rotation ticks, each row followed by its count of ticks
The counts run from 0 to 612.
[ -5 -16   0   3  11 -26 -55  15  16 -26 -22   5  20  -9  -3 -13 -14  41
  -6 -37  -6   9  -5 -24  22 -36  -1  -6  -5 -34  -1 -31  33  -9  -2  -2
  13 -30   5 -21   0 -30 -21]
131
[-13 -14 -26  -5  17  23 -30  10   6 -17  -9  16  15  47  11 -33  -3 -14
 -41   3  -1   5 -24  30   3 -26 -29 -21  20 -29 -11  33  23 -16  46  -1
  25  -7  -9 -14   6 -30 -18]
534
[-17 -16 -36 -26   6 -15  -9 -16  13  22 -46  10 -12 -19  -5  14  15   5
   1 -22 -19  12   0 -35  12  -1 -12  19  24 -27 -10 -35  42  15  22  21
 -11  16  -4   2 -18 -29  16]
279
[ 17 -35  19   0  16  -9  25 -13  -5  12 -25 -26  -5 -18  20 -16 -18  11
 -26 -20   2  37 -10  11  20 -24 -12  25  54  14  -8 -14   2 -22  40 -18
 -13  -2  -7  25  12  21 -21]
236
[-18  -9 -41  -9  25  19  30 -13  15  34  -7   8 -18  24   4   2  19 -38
 -19  34  -1 -15  15  34  -8  20 -25  19  29 -17 -13  27   2  -4  30   1
   6  35 -24   9  -8 -20  27]
490
[ 22 -16 -19   6 -10   4 -37 -17  25  15 -40  18  -1  -7 -34  -1 -16  40
 -18   3 -29  13  -3 -20  45  -9 -13 -15   2 -11   0 -24  16  -7  13  10
  30  10   5  18  -5 -49  -2]
127
[  9   2   8 -18  53   7 -10   7   9   9  -8 -39 -34 -34  14   7   5  26
   8   1  10  18  20  -7  17 -18  -5  35  14  15   5 -21  25 -50   4 -14
 -29  -9 -22  10   0  10  10]
216
[  1 -24   1 -22  19   9 -11 -17 -22   9 -43  -1 -11  11   9   6  17 -33
   0   0 -14  67  40   9  -3  -9   8  16  39  -4  16 -10 -23   5  34  13
  22  12  -3  17   0 -17  18]
255
[ 11   9 -26   1  39  17  37  -9  18  58 -20  14 -14  -4   2   1  23   6
 -10  11  11 -15  -4   6  -4  35 -27  -6 -19   6 -31   6  -7   1   2 -20
 -45  12 -29 -17 -10  -3  58]
297
[-18   9 -46   4  -9 -19  -4 -19 -26 -20 -10  -1 -11  19   8 -11   9 -39
   8 -24  11 -30  12  10  12  22 -47 -23 -18 -10   5   3  44  23  -4   8
  36 -20  30  10 -17 -23  -8]
30
[ 21  -5  -9  -8  14  26 -38 -26 -22  -4 -26  44 -10   4 -15 -16  -5   4
   0  17 -27  13   5  -6  27  -2 -16 -40  -8  21 -18 -19  24  26 -13  33
   4   7  35  10   3 -48  -4]
551
[-22 -17 -67  -6  -1 -23  18 -22   4  -1 -30   2   1  23 -19  18 -10 -27
  10 -10  14  -8  10 -14  32   0 -17  -2 -11 -30  -5  15  26   8  -6  18
   8  -8   8  12 -27 -32  17]
454
[ 13  -1  17  16  48  27  17  -4 -34  18  12   5 -14 -24   3  -9  -2  -1
 -18  -4 -19 -12  -3  38  26  23 -22  47   4  10 -28 -20   8 -15  14  -9
 -18  31 -20   6   9  -1  55]
469
[ -1 -34   1  -5   5 -39  -1  -3   6 -40  -2 -18  47 -18   7  -3 -32  31
  16 -15   7 -41   1 -19  -2  -2  11  16   6 -28 -31  -7  27 -38 -16 -18
  20  24  18  -5 -15   0  -9]
284
[ 25   0 -12   6  10  -5  70 -36 -32   2 -13  20   7  -7  -7 -15 -28 -28
  12 -11  15  19   8  39  32  -1 -11 -11  -7  40   1   3 -20  16 -40   9
 -21  -2  23  -2 -20  10  14]
353
[ 16 -22  32 -18  32 -34 -20  21 -10 -16 -30 -19  10  12  14   8  19  15
  29 -36  41 -11  25 -24   3 -11  36   6 -16 -38 -15   4  -9 -20  31 -26
   1 -22   6  11 -12 -14   7]
152
[ -2  -3 -48  20   1  31  29   5   6  16   5  -9  -5  16 -25 -15  -3  -8
  12 -22  -5  13 -36  -8  51  -9 -27  21   1 -10  23 -11  19  -3  10  26
 -30  13 -14 -22 -33 -20 -20]
46
[ 51 -24  -4 -19  10  -2  14 -21  -1 -15 -34 -10  22  -3 -10  -6 -30   7
   3 -17  11  25  20  -3  58  -6   9  23  10  17   2  -5  25 -22   7   6
  -1  35  24  30 -10  -8  14]
452
[ 18   3 -35  13  -8  19  64  -7  -1  23  13  -2   0  22  -3 -39 -14  -8
 -10 -27  31 -27 -35  -4  23 -20 -16  -3   7 -13  -5  25  16 -11   0  -1
 -32   4   0   8 -23  16 -15]
241
[ -4  36  12   9  23  12  29 -12  -1  24  -2   7 -56 -35  11  -3   7 -21
   0   9  10 -10  10  25  -2  19 -34 -10 -23  33 -24 -12   1  13 -17  -7
 -33 -21 -17   7  -5  14  30]
121
[-53   6 -22  30 -22   6  38 -11   1   0  16 -16 -27  -8  10 -25   4 -40
  -6   3  15   3  -3  29 -30  -9 -24  -2  32 -17  22   2 -47  11 -33   2
  -5 -38   2 -18 -11  -2  -9]
138
[-47   4 -11  31   6 -29  -9  27  -8 -18  -2 -28   2   3  23  -8  15 -15
   0 -20  16  -7  11  12  -7 -11 -16  22   2 -50   5  -3   3  -7 -10  -3
  38 -50   0 -22 -21  -8  -6]
134
[ 27  -4  11   0  35   4 -31  -9  30   9 -15   5 -25 -19   8  -4 -12  21
  -2 -10 -15 -38  -7 -30  31  -3  -2   6 -14  -1 -29 -18  59 -37  10 -26
  -6  21 -13  25  12 -13  22]
320
[-30 -35 -27  -6   1 -11  21 -17  21  13 -50 -20 -16 -24  -4  31   0 -10
 -10  -2  -2  38  42 -38   7  12  -9  23  19 -18  42 -15  17 -13  -5   9
  20 -18 -16   1 -18   1  -5]
603
[-17  18 -27   9   4 -14  16  -8  16 -26  17  -8  15  -4   9 -29 -13  -2
  30   0  48 -57  -7   3   2 -11  -1 -19 -24 -10 -51  19  26 -20 -31 -16
 -34  -5  11  -6 -14 -11   4]
437
[ -9  -5  -1  -1  12 -25 -32   4  10 -30 -19 -15  15 -18  -9   6  -8  35
  26   0   4  15  22 -21  -6 -23   6 -29  -7  -7  20 -28  -7 -22 -53  20
  13 -22   9 -40 -26 -19 -37]
307
[ 38  11 -15  11  30  25  42 -10  -4   3  13 -19   0 -11   3 -28  -2   3
  25 -16  15 -11 -21   2  18   7 -22  20  -7  32  -5 -10   9 -22 -32  -4
 -32  41   6 -42 -39  41  -9]
393
[ -9 -19 -31   7 -41   1   8 -19  17 -16 -25   7   0   7   3 -31 -17 -17
  -2  -8  10 -13   2 -32  -7 -26 -11 -10  50 -14  13  19  30 -20  -5   8
  -1  12  23  21 -16 -25 -42]
435
[-18 -12  11  19  52   5 -34  40 -13 -11  48   0  -9  17 -10  -8   0   7
   6 -14 -21  12  -5  33  34 -35  -3  50  -2 -17  25   1  -9 -29   0  13
  28  -4 -29 -23 -10  -8 -10]
366
[  0   1  39   2  13  15  24  -8  -6 -17  -4 -16 -21 -42   8  -9 -39  14
 -11  14  -3  20  18  19 -12 -11   4  -2  34  54   6  -8 -16 -31 -40 -18
  12  21   5   1   3  20 -11]
312
[-22  -9   8   0  35 -22  -6  32  18   7 -12  -2 -19  -7  22  -4   9   7
  24 -17  41  -4  37 -22 -10 -41  31   8  -1 -23   3   2 -17 -39  -8 -32
 -34 -21 -21  30  -7  10 -17]
540
[  1  17 -52  -1  -2  31   5 -21  -6 -32  -5   1  15  12  -3 -33  -8 -10
  -5   5   3   5 -16  19   8  -7 -54 -44  21  20  -5   6  33  14 -39  24
  14   1  23 -38 -21   3 -37]
10
[-17   5  42  -1   7 -25 -23   0  11 -12   1  34   5 -31  11  -2 -17  42
  -4 -17 -11 -29 -13  15 -25 -14  12 -29  11  -3 -51 -20 -18  -9 -28 -23
 -13 -17   8   7  20 -11  20]
36
[ -6 -20 -23  -2  26  -4  35  -5   2   8 -20 -10   1  16 -19  16   7 -14
 -25 -14   2  38  11   3  23  12 -19  17   7 -25  46   5   1  -2  27   9
  46 -16 -28  -3 -32   7   9]
602
[ 43 -21  18 -27  -9  -9  14 -22  -2 -13 -36  48  24 -12  -4 -17 -19  36
 -26 -11 -25 -20 -27  -8 -18   3  11 -43  13 -19 -29 -18 -16   2  -6 -15
  17  26  28   3  -9 -15   9]
380
[ -6   8 -15   4   2 -18 -18  11 -20 -46  13  -4  47  25  -3 -12  -2   0
  25 -22  -6 -29 -26  -1  13   7  -8   3 -31 -40 -18 -30  11  -3 -23  11
  33   5  13 -39 -27  -1  -5]
478
[-44  -8  -4 -10 -28 -27   0  14   2 -20 -13   3  -7   9  12 -21  15   3
  23  -8   6 -16  21 -29 -44 -23  17 -20  18 -39  20   2 -24 -10 -17 -17
  18  -9   9  -2 -25  -7 -39]
287
[ 29 -16   9  13 -35  15  26 -20  11 -13  -1   6 -21 -28 -21 -19 -33  13
 -18  -6   4 -45  -6 -17   7  -8 -14 -21  12  22  20   4  21 -34 -39 -39
   3  28  31  16  -9   3 -22]
416
